In the data rows, zero lies at 4.5, halfway between 4 and 5.
Some points, one per row:
[3 2 7 4 6 7 4 3 5 7 4 1 5 4 1 5 3 7]
[1 6 4 0 7 6 6 3 6 5 4 5 2 6 7 3 2 3]
[8 4 7 7 4 4 0 5 4 4 5 2 5 5 1 5 2 6]
[2 4 5 0 5 6 7 3 6 5 3 3 2 5 6 2 4 5]
[7 5 4 9 2 3 3 6 3 5 4 6 5 2 4 6 8 6]
[9 5 6 9 2 3 1 5 4 4 4 4 5 4 3 6 5 6]
[3 6 2 2 6 4 7 3 3 6 5 6 3 5 9 4 5 2]
[2 3 9 1 7 7 4 6 4 5 4 2 6 5 2 4 5 6]
[2 5 1 3 6 4 6 3 4 6 5 5 2 5 9 3 3 2]
[7 6 5 9 2 3 3 6 3 5 4 6 5 2 5 7 8 6]
[3 5 6 4 6 5 5 5 2 8 4 4 6 2 6 6 9 4]
[2 4 6 1 7 7 4 4 7 4 4 3 3 6 3 3 0 5]
[9 5 5 9 2 3 1 5 4 4 4 4 4 4 3 6 4 6]
[7 5 6 8 2 3 2 6 3 6 4 5 6 3 4 6 8 6]
[3 3 9 1 7 7 4 5 5 4 5 2 6 6 2 3 4 5]
[3 5 1 5 6 3 6 2 3 8 4 5 1 4 8 4 4 4]
[3 3 8 2 7 7 4 5 6 4 4 2 4 6 1 3 2 5]
[3 6 0 5 6 4 5 3 3 6 5 6 3 5 9 4 2 2]
[4 5 1 3 5 3 7 2 4 7 3 5 2 4 9 3 4 4]
[2 2 7 0 6 7 5 5 5 5 4 2 4 5 2 3 4 5]
[2 6 3 2 7 5 7 3 5 5 4 6 2 5 9 4 3 2]
[2 3 6 0 6 6 6 3 6 6 3 3 2 5 4 2 3 5]
[4 7 1 6 6 3 5 3 4 5 5 7 3 5 9 4 3 2]
[6 7 5 9 2 3 3 5 4 4 4 6 4 2 5 7 7 6]
[6 7 3 8 3 3 4 5 2 6 4 7 5 3 7 6 8 4]
[6 3 8 4 6 6 2 4 6 4 5 2 5 7 1 3 1 5]
[2 3 6 1 6 7 5 4 6 4 4 2 4 6 2 2 1 5]
[3 3 7 3 6 6 4 6 3 7 4 2 8 2 3 6 8 6]
[2 6 1 3 7 5 6 3 5 5 5 6 2 6 9 3 2 2]
[3 7 2 5 6 4 5 3 4 5 5 7 3 6 9 4 4 2]
[2 7 2 3 7 5 5 3 5 5 5 6 3 6 9 3 2 2]
[8 5 4 9 1 3 2 5 4 4 4 5 5 3 3 6 5 7]
[4 6 1 3 5 3 7 2 5 6 3 5 2 4 9 3 4 4]
[3 6 1 3 5 3 7 2 4 6 4 6 2 5 9 3 4 3]
[3 5 3 1 5 5 7 2 6 6 2 4 2 4 7 2 2 6]
[2 3 6 0 6 6 6 3 6 6 3 3 2 5 4 2 3 5]
[7 6 4 9 2 2 3 6 4 4 4 6 4 3 5 6 6 6]
[3 3 8 3 7 6 4 6 3 7 4 2 7 3 3 6 7 6]
31 more points follow, each with its number after it:
[2 3 7 2 7 7 4 4 7 4 4 2 4 6 2 3 0 5] 0
[3 3 9 2 6 7 3 5 4 5 4 1 7 5 1 4 4 6] 1
[2 4 5 0 6 7 5 4 7 3 4 3 3 6 4 2 2 5] 2
[2 3 6 0 6 6 5 4 7 4 4 2 3 6 3 2 1 5] 3
[4 5 0 5 6 3 5 3 2 7 5 5 4 4 9 4 5 2] 4
[6 6 3 9 2 3 4 6 3 5 4 7 5 2 5 6 8 5] 5
[1 3 8 2 7 6 5 4 6 5 4 3 3 5 2 4 1 5] 6
[5 6 3 8 3 3 4 5 2 7 4 6 5 2 6 7 9 4] 7
[7 5 3 9 2 1 2 6 3 6 4 7 4 4 5 6 5 4] 8
[2 3 7 0 6 7 5 4 6 4 4 3 4 6 2 2 2 5] 9
[3 3 9 1 7 7 4 6 5 4 5 2 6 6 2 3 3 5] 10
[5 3 8 4 6 6 2 4 6 4 5 1 5 6 0 3 1 5] 11
[2 6 2 2 7 5 6 3 5 5 5 5 2 6 8 3 2 2] 12
[8 4 7 7 6 4 1 4 5 5 5 2 5 7 2 3 1 4] 13
[2 3 6 0 6 6 6 3 6 5 3 3 2 5 4 2 3 5] 14
[1 4 7 0 7 7 5 5 6 4 5 3 5 6 3 2 3 4] 15
[5 8 2 8 3 2 5 6 3 4 5 7 4 3 7 6 7 4] 16
[2 7 1 4 7 4 5 3 4 5 5 6 2 6 9 4 2 2] 17
[1 4 6 0 7 6 6 5 3 6 5 3 5 4 6 3 5 3] 18
[2 6 3 2 6 4 7 3 4 6 4 6 2 5 9 3 6 2] 19
[3 7 1 5 6 4 6 3 4 6 5 6 3 5 9 4 3 2] 20
[3 6 0 4 6 4 6 3 4 6 5 6 3 6 9 4 2 2] 21
[2 4 7 0 6 7 5 5 6 4 4 3 4 6 2 3 2 5] 22
[2 6 1 3 7 5 6 3 4 6 5 5 2 5 9 3 2 2] 23
[7 4 7 8 3 4 1 5 3 5 4 3 6 3 2 6 6 7] 24
[6 6 1 7 4 2 4 4 3 6 5 7 3 5 8 5 5 2] 25
[2 3 7 0 6 7 4 5 6 3 4 2 5 6 2 2 2 5] 26
[3 7 1 5 6 4 5 3 4 5 5 6 3 6 9 4 3 2] 27
[4 6 1 5 6 3 6 3 3 6 5 6 3 5 9 4 4 2] 28
[3 6 1 3 6 4 6 3 4 6 4 6 2 5 9 4 4 2] 29
[2 3 6 0 6 6 6 4 4 7 4 2 4 4 4 3 4 5] 30
Which of these numbered points is nearest to each point below, ignoring the 2 directions in which the first points spread most? Its number follows each.
[4 6 1 6 5 3 5 3 3 7 5 6 3 4 9 5 5 2] > 28
[3 5 3 1 5 5 7 2 6 6 2 4 2 4 8 2 4 5] > 14
[4 6 2 3 5 4 7 2 5 6 2 6 2 4 9 3 4 4] > 14
[6 7 3 9 2 3 4 5 3 4 4 7 4 2 6 7 7 5] > 5
[2 3 6 0 6 6 5 3 7 5 4 2 3 6 3 2 1 5] > 3
[6 7 4 9 2 2 4 7 3 4 4 8 4 3 6 7 7 5] > 16
[8 5 4 9 1 2 2 5 4 4 4 5 4 4 4 6 5 6] > 3
[3 6 1 4 6 4 6 3 4 5 5 6 2 5 9 4 2 2] > 12
[2 4 7 0 6 6 7 4 5 6 4 3 4 5 5 3 6 5] > 19
[7 4 3 8 1 1 3 6 2 7 4 6 4 4 5 5 5 4] > 8
[2 3 6 0 5 6 6 4 6 5 4 2 3 5 4 2 4 5] > 14
[2 5 4 0 5 5 7 3 6 5 3 5 2 5 8 2 4 4] > 14
[3 4 3 0 5 5 7 3 6 6 3 3 2 5 7 2 4 5] > 14
[2 4 5 0 5 6 6 3 7 5 3 4 2 5 6 2 3 5] > 14
[4 3 8 3 6 7 2 5 6 4 5 1 6 6 1 3 2 5] > 27
[3 2 9 3 6 6 2 5 4 5 4 1 7 4 1 5 5 6] > 1
